In the data rows, the value 500 means zero.
Here are some points, each followed by its number:
array([458, 479, 403, 459, 456, 527, 456, 510, 528, 402, 463, 388]) 0
array([437, 482, 449, 447, 425, 479, 473, 509, 516, 463, 464, 446]) 1
array([511, 460, 651, 563, 547, 498, 587, 402, 423, 490, 510, 493]) 2
array([416, 480, 417, 482, 408, 491, 472, 529, 481, 367, 444, 414]) 3
array([532, 525, 620, 597, 589, 437, 529, 443, 523, 667, 589, 597]) 4
array([520, 524, 576, 526, 500, 453, 444, 560, 575, 696, 589, 589]) 5
array([449, 486, 479, 478, 432, 473, 488, 537, 472, 423, 478, 450]) 6
array([392, 590, 653, 638, 571, 362, 474, 442, 498, 618, 519, 523]) 7
array([360, 451, 334, 426, 382, 522, 410, 470, 544, 272, 388, 354]) 8
array([752, 447, 297,   0,  18, 936,  18, 999, 802, 788, 534, 892]) 9
array([463, 540, 430, 468, 494, 497, 442, 520, 484, 513, 528, 573]) 10
array([375, 561, 584, 684, 678, 345, 646, 318, 421, 466, 474, 421]) 11
array([602, 549, 473, 358, 349, 675, 247, 821, 556, 700, 511, 654]) 12
array([521, 488, 544, 543, 575, 475, 577, 442, 426, 466, 485, 390]) 13
array([766, 413, 525, 207, 524, 787, 459, 747, 560, 564, 595, 591]) 14
array([878, 535, 695, 636, 771, 470, 789, 463, 433, 928, 702, 765]) 15
array([399, 505, 572, 733, 710, 338, 547, 230, 369, 510, 541, 391]) 16
array([462, 467, 415, 447, 426, 516, 460, 513, 523, 376, 477, 387]) 17
array([569, 524, 499, 511, 447, 471, 397, 589, 515, 766, 516, 461]) 18
Which two points above are nearest to each new point? Their numbers follow each, nearest first.
array([339, 564, 505, 738, 534, 332, 578, 298, 415, 451, 433, 396]) 11 16
array([281, 554, 731, 554, 363, 484, 481, 593, 364, 424, 410, 570]) 6 2
array([729, 407, 504, 268, 483, 766, 525, 666, 565, 441, 554, 628]) 14 12
array([830, 439, 468,  72, 473, 745, 364, 769, 627, 647, 596, 819]) 14 12
array([408, 559, 627, 612, 547, 393, 538, 561, 314, 554, 473, 624]) 7 2
array([446, 542, 445, 306, 262, 621, 347, 763, 519, 522, 383, 458]) 12 1
array([557, 436, 657, 490, 604, 551, 661, 430, 449, 491, 509, 471]) 2 13
array([342, 545, 483, 696, 542, 361, 591, 323, 409, 396, 414, 332]) 11 16
array([447, 550, 530, 514, 564, 469, 463, 514, 497, 470, 479, 554]) 10 6
array([432, 507, 519, 666, 625, 403, 645, 297, 406, 399, 466, 382]) 11 16
array([489, 542, 551, 553, 479, 443, 434, 540, 572, 663, 559, 637]) 5 4
